In the rows, zero is written as 100.
Turns, then the turns between two rows, first turn first; the first pair answered:
turn E:
103	118	111	77	113	93	104	94	112	116	95	107	87	76	90	100	114	79	99	112	109	104	114	99	102	102	113	111	106	77	113	100	103 -> 89	114	112	84	114	96	112	85	110	117	99	97	99	81	95	98	105	79	112	116	108	104	106	101	105	100	112	134	104	92	108	93	106
113	96	98	85	102	105	102	109	100	94	100	94	98	109	90	105	86	97	95	103	107	104	95	112	97	107	91	80	102	91	110	101	105 -> 99	92	97	94	104	109	113	101	97	96	104	84	106	114	94	102	80	100	106	104	107	102	87	113	100	106	90	103	98	107	107	96	106
119	121	113	76	92	91	77	132	99	131	84	77	79	92	76	108	87	97	99	115	120	117	86	75	83	93	124	64	92	66	131	107	83 -> 92	100	124	80	98	98	101	111	95	135	97	47	101	99	81	115	63	102	133	122	111	119	72	83	91	100	124	125	84	96	123	83	94
96	100	95	94	98	98	89	116	90	98	95	99	87	104	104	80	87	94	93	101	97	105	94	91	106	96	94	81	108	98	107	112	92 -> 104	91	110	86	102	103	86	114	97	96	96	85	85	96	100	93	80	99	100	103	89	107	92	98	103	108	102	89	107	98	109	101	101
turn Y:
95	114	73	112	98	92	108	92	93	89	102	123	102	91	136	85	116	103	96	103	101	104	92	73	122	91	91	105	102	101	102	107	122 -> 97	107	72	110	99	95	114	99	90	85	105	111	107	98	134	82	104	104	93	98	105	109	78	79	122	89	89	100	104	102	104	109	123
108	105	100	85	102	92	99	80	105	101	88	84	104	88	87	113	88	106	123	94	103	98	107	91	124	94	109	125	104	93	93	94	113 -> 106	109	99	88	96	83	93	81	111	102	82	96	109	85	89	109	99	105	114	98	106	93	110	88	126	91	110	116	103	80	94	103	108
115	77	108	104	95	93	104	118	118	92	84	62	100	90	94	100	88	111	99	83	94	102	77	105	110	106	92	85	91	87	112	108	102 -> 116	79	113	101	105	103	105	107	118	93	93	59	90	87	90	110	88	111	115	80	83	103	86	103	105	113	94	111	96	102	109	94	105
98	78	115	91	92	84	95	109	109	98	96	76	125	109	108	115	77	106	95	125	112	102	79	98	112	93	121	91	85	93	111	96	97 -> 100	78	120	91	101	93	97	99	106	98	104	71	116	107	103	124	75	105	109	123	104	102	87	97	108	100	124	111	88	107	109	83	102
turn Q:
91	130	72	106	110	107	104	89	118	112	86	130	89	104	93	103	134	107	112	106	83	95	136	97	93	92	96	126	103	84	93	97	65 -> 86	122	58	112	118	123	122	94	97	103	102	110	89	122	97	96	105	100	119	94	82	106	117	102	92	87	84	137	107	113	99	90	64
95	107	101	99	121	93	90	79	106	120	109	65	107	89	77	132	85	88	113	129	67	98	101	95	76	96	109	137	105	117	109	78	127 -> 104	106	101	93	121	93	85	85	108	117	109	67	99	87	76	136	87	89	108	128	64	100	106	97	73	100	111	127	108	111	113	79	130
103	108	83	122	97	97	105	89	90	102	105	107	88	95	107	103	98	101	91	102	104	92	112	88	99	101	90	105	100	101	92	103	88 -> 108	110	82	118	99	102	104	92	87	100	107	102	82	96	107	106	94	99	91	97	102	95	110	88	98	101	87	100	102	103	96	100	90
turn U:
106	151	76	122	119	122	113	114	90	96	118	111	88	122	102	102	97	70	128	62	88	99	108	83	78	76	79	103	88	81	98	99	97 -> 122	122	101	101	122	130	114	116	100	93	121	75	88	116	92	118	67	81	132	61	82	110	90	98	75	99	88	105	84	79	106	77	118
95	128	98	105	79	90	83	128	98	108	81	121	76	94	114	96	127	81	106	118	94	94	113	99	102	83	98	84	97	82	91	120	88 -> 116	93	129	78	85	100	86	132	109	103	87	76	75	88	102	118	89	94	111	116	88	109	91	117	97	111	110	83	94	79	104	98	113
97	114	99	100	99	100	106	94	99	97	110	111	93	101	89	102	112	109	98	110	97	89	97	107	88	105	101	102	102	103	86	119	101 -> 105	108	106	93	100	103	105	98	102	94	112	103	90	98	85	107	105	110	98	110	95	93	92	111	86	111	105	102	102	103	88	113	107
turn L:
63	105	101	108	85	100	75	64	140	83	104	80	90	110	114	129	89	111	119	119	104	123	105	101	118	131	110	121	91	117	128	85	109 -> 70	95	99	100	76	97	79	78	139	78	101	68	98	118	116	118	72	115	101	114	116	130	83	109	119	131	106	90	87	106	135	95	110
116	92	73	94	99	98	103	99	111	90	93	119	112	97	107	96	108	97	91	110	122	109	95	114	91	101	97	82	101	83	94	91	115 -> 117	100	63	96	108	113	106	98	101	86	106	118	94	101	104	101	108	91	101	102	114	110	105	110	84	98	91	94	110	103	95	84	112
102	89	102	92	79	84	117	84	112	113	97	116	113	97	115	120	129	112	80	110	112	112	83	115	106	107	108	115	90	119	90	104	111 -> 113	86	89	89	84	101	125	100	96	103	108	103	101	111	114	113	108	105	70	95	114	121	66	121	96	102	97	94	99	128	101	106	109
Now pairs of rows:
Each pair is two turns apart.
80	109	106	91	98	73	93	82	117	120	77	115	109	72	109	100	132	98	96	132	92	74	121	94	115	79	113	124	84	75	74	107	93 -> 135	95	93	58	122	121	94	121	93	91	110	76	55	88	89	111	80	81	82	90	83	103	99	109	81	94	99	76	109	95	107	91	100 | Q, Q
101	101	100	97	102	113	87	110	107	95	103	105	92	88	93	118	93	86	105	92	91	108	108	93	97	110	102	105	107	103	101	92	108 -> 86	110	92	108	96	103	91	104	104	100	100	120	106	92	100	106	106	84	104	98	96	100	111	87	104	98	99	114	103	104	95	101	101 | E, Y
103	97	81	90	76	99	101	125	79	105	90	115	115	106	106	93	110	95	53	100	119	109	75	88	103	65	101	44	114	82	123	137	82 -> 90	105	95	97	113	124	107	79	81	118	116	106	93	95	93	136	118	96	127	101	80	98	119	78	95	85	108	163	122	145	102	82	95 | Y, L
106	92	99	83	102	73	79	94	123	112	99	134	83	84	107	116	121	102	80	112	115	94	111	80	77	121	117	73	121	92	109	90	116 -> 89	97	89	98	92	63	86	92	117	116	94	145	97	89	114	100	126	101	75	117	122	90	102	75	85	107	113	73	116	92	104	101	108 | Q, E
100	95	119	93	83	75	85	102	122	105	88	108	112	87	99	106	117	112	90	109	109	90	102	101	108	104	114	84	88	71	98	110	108 -> 84	77	115	99	85	87	111	103	106	99	99	78	129	105	107	95	81	112	97	105	115	99	74	110	113	101	107	101	85	94	101	104	112 | Y, E
91	84	129	109	85	106	101	76	98	114	71	73	115	79	85	142	92	131	103	82	95	96	124	103	106	112	118	119	83	107	116	85	109 -> 69	102	112	128	77	92	103	71	90	119	64	97	130	84	96	121	111	127	96	90	105	85	128	94	116	92	113	119	80	104	107	105	95 | Y, E
87	123	60	123	100	106	110	96	77	107	106	115	101	108	105	78	104	94	97	98	107	91	91	102	94	81	78	88	109	119	97	122	65 -> 114	114	67	104	110	122	104	109	77	97	116	101	77	108	90	91	89	90	93	86	101	100	91	108	80	96	78	69	118	118	109	113	71 | Q, Y
106	99	86	96	93	107	102	99	88	95	96	101	96	109	95	92	94	95	107	88	106	103	104	97	102	86	94	89	105	113	106	90	95 -> 106	106	99	95	90	97	91	90	102	101	87	112	96	96	92	101	114	100	109	97	102	94	118	92	104	92	104	99	102	100	101	89	97 | L, E
80	100	102	116	91	89	115	95	96	100	97	103	127	107	114	85	102	101	93	110	112	96	80	104	109	90	97	105	91	102	98	108	101 -> 79	100	105	113	101	100	116	88	93	100	106	91	116	107	111	95	95	100	110	107	100	96	87	103	107	96	97	132	94	118	97	91	106 | Y, Y
92	91	91	103	86	94	107	115	100	100	90	93	114	112	110	80	93	99	79	106	115	112	80	104	103	96	98	76	96	89	105	114	100 -> 109	99	89	95	115	122	103	107	92	94	113	86	77	107	96	107	89	91	106	90	91	113	106	97	85	108	96	109	112	122	107	86	106 | E, L
116	77	108	80	100	102	117	114	103	113	100	99	115	114	95	90	104	117	105	118	82	92	94	116	92	97	88	126	86	110	78	100	90 -> 124	89	92	81	100	105	117	128	92	108	105	109	104	121	95	81	105	110	92	108	88	96	94	113	88	87	78	101	94	109	84	112	82 | E, Q
104	76	120	102	100	61	123	116	97	95	93	91	134	146	98	132	83	88	105	73	110	91	98	116	104	114	90	108	104	76	105	91	113 -> 106	96	113	110	112	70	117	105	95	97	102	110	113	142	93	143	106	80	123	67	98	83	131	104	95	112	87	133	113	92	98	82	106 | L, Y
118	96	92	80	85	94	99	107	99	119	99	108	111	97	111	103	93	113	80	107	115	88	97	81	122	98	103	91	85	82	109	95	99 -> 116	89	102	76	90	102	103	100	99	119	104	93	110	97	108	113	83	118	95	108	109	88	98	84	121	106	108	113	85	92	108	81	107 | E, Y
112	117	87	95	93	97	114	92	109	123	85	120	101	83	95	94	103	113	108	91	82	84	101	105	103	117	95	127	99	105	94	103	90 -> 122	111	74	92	97	109	119	106	96	111	94	111	94	94	93	87	82	107	99	80	87	93	88	109	94	113	85	105	107	112	105	106	88 | L, L
99	65	126	86	101	98	113	111	118	95	99	102	118	91	111	93	88	109	78	111	111	97	77	118	100	113	112	89	89	74	106	117	100 -> 93	77	98	101	121	125	129	110	89	89	127	94	100	112	111	88	72	93	98	91	99	101	81	113	90	100	95	120	102	123	107	103	90 | E, L
121	118	88	118	100	129	119	110	103	81	129	95	86	103	105	88	96	102	136	84	106	110	126	89	86	93	95	94	108	138	105	87	64 -> 100	127	99	128	87	103	110	92	121	96	109	118	107	87	112	88	129	111	140	104	108	93	141	83	99	90	107	108	97	117	89	98	62 | Q, Q
123	110	82	105	96	108	102	115	78	96	87	86	104	136	109	112	107	84	99	91	128	103	94	115	79	99	88	91	118	81	100	96	78 -> 110	109	99	106	85	86	95	102	99	107	70	97	122	123	111	116	127	95	103	112	131	93	100	116	92	105	99	103	106	62	89	96	83 | L, L
100	79	97	86	124	118	95	83	97	99	91	79	76	117	94	98	92	84	119	81	104	102	92	102	92	110	92	119	107	110	87	91	103 -> 101	65	106	82	110	103	94	88	107	100	76	76	94	117	99	89	89	92	100	92	118	104	72	108	102	113	96	95	96	85	91	103	106 | L, L
81	77	123	105	98	112	114	102	109	103	78	83	117	90	101	116	85	114	91	108	96	106	101	101	95	110	97	118	105	87	109	87	99 -> 85	83	115	108	108	124	114	99	99	100	90	81	104	96	98	118	85	107	97	100	89	107	109	98	87	107	93	128	112	102	110	79	96 | L, L
97	108	123	90	89	85	87	93	125	110	96	104	113	75	103	68	87	98	97	106	102	86	79	119	110	109	96	90	78	75	151	115	73 -> 92	117	101	101	108	111	102	90	99	104	122	94	97	91	105	67	70	86	117	88	92	91	81	114	99	98	80	120	90	122	154	100	66 | Q, L
92	98	114	104	116	94	112	97	100	95	98	89	84	111	93	112	102	129	99	95	107	86	113	104	100	93	100	111	79	121	92	116	91 -> 97	94	122	97	114	88	106	100	107	96	94	90	84	106	90	115	104	131	97	98	107	87	113	105	99	98	105	103	78	111	94	115	94 | Q, L
100	125	80	112	100	89	93	105	92	97	96	131	86	99	111	112	121	96	97	88	103	91	123	94	106	85	94	85	107	92	96	108	89 -> 104	121	77	109	98	90	97	114	87	93	97	123	88	103	111	107	111	96	91	84	107	98	112	97	103	83	92	70	106	89	101	111	89 | L, L
119	81	98	105	91	92	97	118	104	105	100	86	97	95	88	89	90	112	88	100	122	114	86	100	107	102	95	91	95	94	96	109	97 -> 119	98	82	114	107	104	97	111	92	104	114	96	78	99	86	94	99	103	102	91	111	110	105	91	98	97	89	109	102	119	93	103	87 | L, E
88	115	95	123	91	77	91	86	102	116	88	135	116	88	109	92	142	98	102	113	95	84	130	90	111	95	108	123	94	90	81	110	92 -> 97	92	121	105	99	84	91	81	113	116	92	107	114	81	97	116	123	108	119	116	83	91	128	101	107	118	120	145	90	96	83	85	113 | E, E
85	96	101	125	92	108	96	103	103	81	107	83	116	106	114	108	107	94	120	106	91	96	86	110	101	108	91	128	116	92	89	101	105 -> 87	94	99	122	86	101	97	113	104	78	100	83	120	108	115	98	99	96	104	107	99	100	72	114	105	107	88	103	116	77	94	111	105 | Y, L
106	104	127	86	108	110	98	86	115	106	88	112	84	79	94	117	111	113	134	98	92	111	124	92	91	121	117	120	92	85	98	64	98 -> 63	101	102	117	95	103	128	81	92	110	87	109	123	105	117	79	93	111	130	103	110	107	92	92	111	93	101	130	81	104	92	82	82 | Y, Q
97	98	86	113	101	94	83	101	102	100	94	109	102	104	100	89	110	100	80	93	87	93	97	100	100	97	125	89	103	85	92	109	100 -> 87	93	81	116	104	103	97	98	91	98	104	97	110	114	105	85	93	98	90	89	84	95	85	102	103	94	121	106	100	104	93	102	101 | Q, Y
80	102	117	131	106	106	108	106	76	118	101	100	84	100	125	92	81	103	122	115	89	102	75	105	107	76	98	135	85	109	93	114	99 -> 79	112	116	136	99	94	98	105	82	121	91	114	86	96	128	89	99	102	113	120	92	95	84	101	109	73	101	128	83	96	88	123	94 | Y, Y
109	100	119	81	105	96	100	82	110	118	83	100	101	94	86	112	99	109	98	112	95	92	116	94	113	105	104	119	100	86	108	110	116 -> 88	104	105	97	97	89	112	83	99	119	81	105	118	106	98	92	98	106	91	113	106	89	105	92	123	87	96	116	96	92	104	123	106 | E, Y
101	78	130	78	93	93	101	110	134	108	87	71	112	96	92	119	72	119	99	114	108	115	65	123	103	118	110	87	71	79	114	92	114 -> 109	83	123	75	111	115	105	109	121	100	106	61	91	103	84	130	61	112	116	100	96	121	72	122	91	121	103	105	81	104	117	77	113 | Y, L
107	108	97	98	96	93	98	93	109	94	91	114	94	93	98	105	109	106	94	106	100	95	116	94	100	102	98	88	97	84	98	106	99 -> 114	101	90	93	102	107	104	103	97	86	102	98	91	104	96	101	86	102	91	96	101	105	100	102	96	103	92	80	99	95	108	105	98 | L, Y
98	121	89	110	98	90	80	104	99	92	95	113	85	86	99	109	133	99	91	100	95	96	135	94	97	110	109	82	110	68	90	102	96 -> 62	112	76	130	91	89	110	101	82	93	101	100	120	109	115	82	110	99	96	105	107	100	106	96	110	92	97	103	98	91	85	110	87 | Q, Y
78	85	85	115	120	109	103	113	83	96	80	107	86	141	110	117	77	110	89	90	94	94	73	104	120	88	86	118	100	127	83	93	123 -> 87	95	102	107	109	84	77	106	109	106	57	136	85	115	107	129	117	118	80	107	94	81	96	97	124	96	104	103	94	91	74	102	125 | Q, Q
104	84	102	92	95	106	106	108	102	94	100	85	104	102	96	93	87	107	92	96	105	106	81	106	100	103	98	84	93	97	104	108	104 -> 92	82	111	94	92	98	107	97	109	103	94	89	116	97	98	98	92	113	101	104	105	101	86	102	104	105	103	103	87	96	97	102	107 | Q, E
110	126	90	84	115	96	98	120	106	105	97	117	78	97	114	105	109	91	88	104	107	93	101	95	87	98	111	86	117	88	106	115	101 -> 108	116	108	79	112	89	93	113	119	110	92	113	85	88	112	111	111	100	93	112	106	92	102	98	92	106	122	95	110	81	103	106	110 | Q, E
106	107	89	109	90	96	90	102	85	99	82	121	95	89	99	91	131	91	80	99	105	81	109	97	104	99	96	77	121	94	104	123	92 -> 104	97	91	106	85	94	97	106	88	97	79	111	106	93	102	85	117	95	72	102	112	85	94	105	110	100	99	69	113	89	108	125	96 | Y, Q
117	86	137	87	95	118	107	85	94	101	116	75	100	86	101	106	84	103	76	105	107	108	81	115	106	102	133	101	97	113	77	104	112 -> 97	111	106	109	99	121	116	83	71	102	124	96	100	101	112	86	96	92	78	99	110	102	90	101	108	77	117	110	102	135	70	120	90 | L, E
101	96	82	98	107	117	106	109	78	91	115	81	94	119	105	89	67	90	96	92	111	113	81	101	99	99	83	99	112	125	109	95	106 -> 76	118	93	114	102	93	95	79	98	111	98	114	105	102	110	96	113	97	114	114	105	91	118	85	110	95	96	144	106	118	87	94	101 | U, L
98	103	86	84	99	93	89	105	102	85	94	105	94	103	102	118	120	104	94	112	89	94	108	80	102	108	87	101	114	100	98	103	117 -> 92	97	79	86	105	103	101	107	90	80	102	92	95	113	104	113	104	101	100	106	87	100	99	84	100	104	80	107	116	115	101	99	118 | Q, Q
121	102	105	98	89	102	89	134	102	93	91	111	84	84	83	100	111	95	77	98	119	119	80	103	103	117	99	66	105	72	106	106	117 -> 84	91	105	116	79	94	115	120	95	99	91	94	124	98	100	82	94	103	86	109	128	120	55	107	121	103	94	100	89	90	98	107	115 | Q, Y
94	105	97	104	104	95	95	102	102	108	105	113	94	95	99	100	110	100	108	96	104	98	113	94	99	96	98	102	103	103	97	101	97 -> 91	102	101	107	106	97	101	99	103	108	105	108	98	97	100	102	104	102	114	100	102	99	109	96	101	96	100	113	100	107	96	96	98 | E, Q
124	87	124	91	118	108	90	86	119	104	116	87	78	84	81	126	102	105	119	99	82	101	117	99	97	126	113	118	109	108	105	78	119 -> 96	112	110	116	108	89	92	71	116	116	107	121	96	84	97	109	134	100	121	110	88	85	132	87	109	106	109	135	103	106	89	92	104 | Q, U
81	86	103	104	102	93	115	97	103	99	110	83	124	112	104	90	87	100	118	108	99	101	81	103	110	100	105	122	95	102	98	90	101 -> 88	114	84	113	96	83	99	102	101	102	100	120	110	105	106	79	123	91	102	105	104	91	105	91	106	86	102	93	102	85	94	112	84 | Y, E
94	107	98	109	103	109	109	85	94	107	109	98	90	102	100	106	114	97	120	100	89	94	110	92	98	95	96	135	106	122	100	90	102 -> 106	90	92	101	94	111	113	111	87	96	108	82	96	113	101	89	84	96	91	90	106	109	74	102	100	91	89	86	105	106	117	104	100 | L, L
91	95	103	96	99	109	122	113	92	85	112	85	107	102	97	94	65	93	101	84	87	116	68	100	99	90	99	90	112	110	108	97	94 -> 81	96	130	97	92	87	110	89	120	100	92	100	121	78	96	109	96	108	115	108	82	101	92	94	109	102	119	120	100	91	93	92	105 | Y, L
122	89	105	93	100	112	101	123	122	89	92	87	70	82	80	119	92	108	93	90	110	83	106	96	87	108	112	79	87	95	118	80	111 -> 83	111	71	128	92	105	119	121	99	93	96	109	91	103	101	86	103	96	89	91	121	73	102	85	100	70	94	87	83	112	109	102	86 | E, E
65	106	116	92	93	94	100	90	105	92	126	107	97	93	82	105	109	110	92	104	130	69	109	100	94	101	69	80	100	81	103	99	94 -> 66	94	121	88	94	98	104	94	103	90	129	91	98	96	81	108	92	112	93	103	130	75	98	108	95	105	69	79	102	84	104	92	99 | Y, E
122	96	104	80	110	110	90	103	114	99	112	80	74	95	84	125	90	99	112	90	84	106	111	100	85	128	104	99	105	110	107	87	120 -> 95	102	106	96	82	72	84	95	131	113	83	107	111	87	98	105	119	107	94	113	104	89	106	93	108	113	111	83	85	75	96	116	111 | Q, Y
90	93	109	105	92	94	97	103	109	101	103	101	110	101	113	104	105	97	109	110	96	88	101	96	107	108	113	105	99	103	88	97	91 -> 90	89	109	104	93	98	98	102	107	98	107	95	105	103	112	106	98	98	115	107	94	93	99	97	105	111	113	108	102	111	90	93	93 | Q, L
90	98	104	112	92	73	113	85	101	102	77	99	118	94	106	97	116	107	111	127	98	99	96	104	112	88	110	115	101	75	90	106	100 -> 100	98	94	110	113	99	122	85	85	93	102	83	96	104	103	104	98	98	128	109	85	106	101	103	97	91	99	138	113	111	93	87	102 | Q, Y
59	92	107	118	87	78	117	75	89	111	97	84	122	114	104	89	90	105	126	102	95	86	83	101	124	91	105	136	87	106	80	84	111 -> 119	90	129	79	90	76	79	100	117	102	83	90	83	86	80	116	104	110	98	96	91	93	100	109	106	121	122	71	98	55	97	84	123 | E, E
111	90	106	100	85	120	91	107	79	99	120	85	106	110	105	116	84	77	114	104	95	115	95	105	81	99	83	107	98	101	120	81	106 -> 124	96	113	92	80	110	76	111	93	100	107	99	99	95	99	122	101	82	101	110	96	110	104	102	81	102	89	87	99	75	122	88	105 | Q, L
113	87	98	91	114	108	96	130	91	110	117	75	88	105	98	103	76	99	95	94	101	93	91	94	93	104	103	80	119	106	124	87	102 -> 89	101	81	115	110	104	104	121	78	115	119	91	101	114	111	86	85	92	101	95	105	84	94	85	100	83	92	99	118	123	117	96	89 | E, U
98	113	103	103	96	79	87	86	118	112	84	120	100	82	97	114	142	107	106	105	97	78	128	83	101	104	109	121	95	96	82	93	102 -> 76	114	84	121	98	90	107	84	96	109	94	114	113	103	109	97	129	100	111	100	99	81	115	81	104	84	95	139	97	126	83	96	92 | Q, Y
91	84	115	111	115	134	87	112	91	117	100	88	82	109	102	113	91	113	144	110	87	92	131	117	90	112	112	137	141	106	87	69	106 -> 74	59	124	112	93	116	101	115	97	118	85	72	122	118	114	95	69	126	125	123	105	96	91	129	109	110	113	115	124	87	89	83	112 | L, Q
112	107	59	96	111	101	98	126	81	96	111	118	87	105	113	69	104	85	77	91	100	106	105	109	111	89	78	60	106	95	96	123	106 -> 127	91	105	72	128	109	86	102	109	104	113	96	73	76	92	115	106	100	117	99	76	106	126	112	103	126	102	114	106	102	90	80	134 | E, L
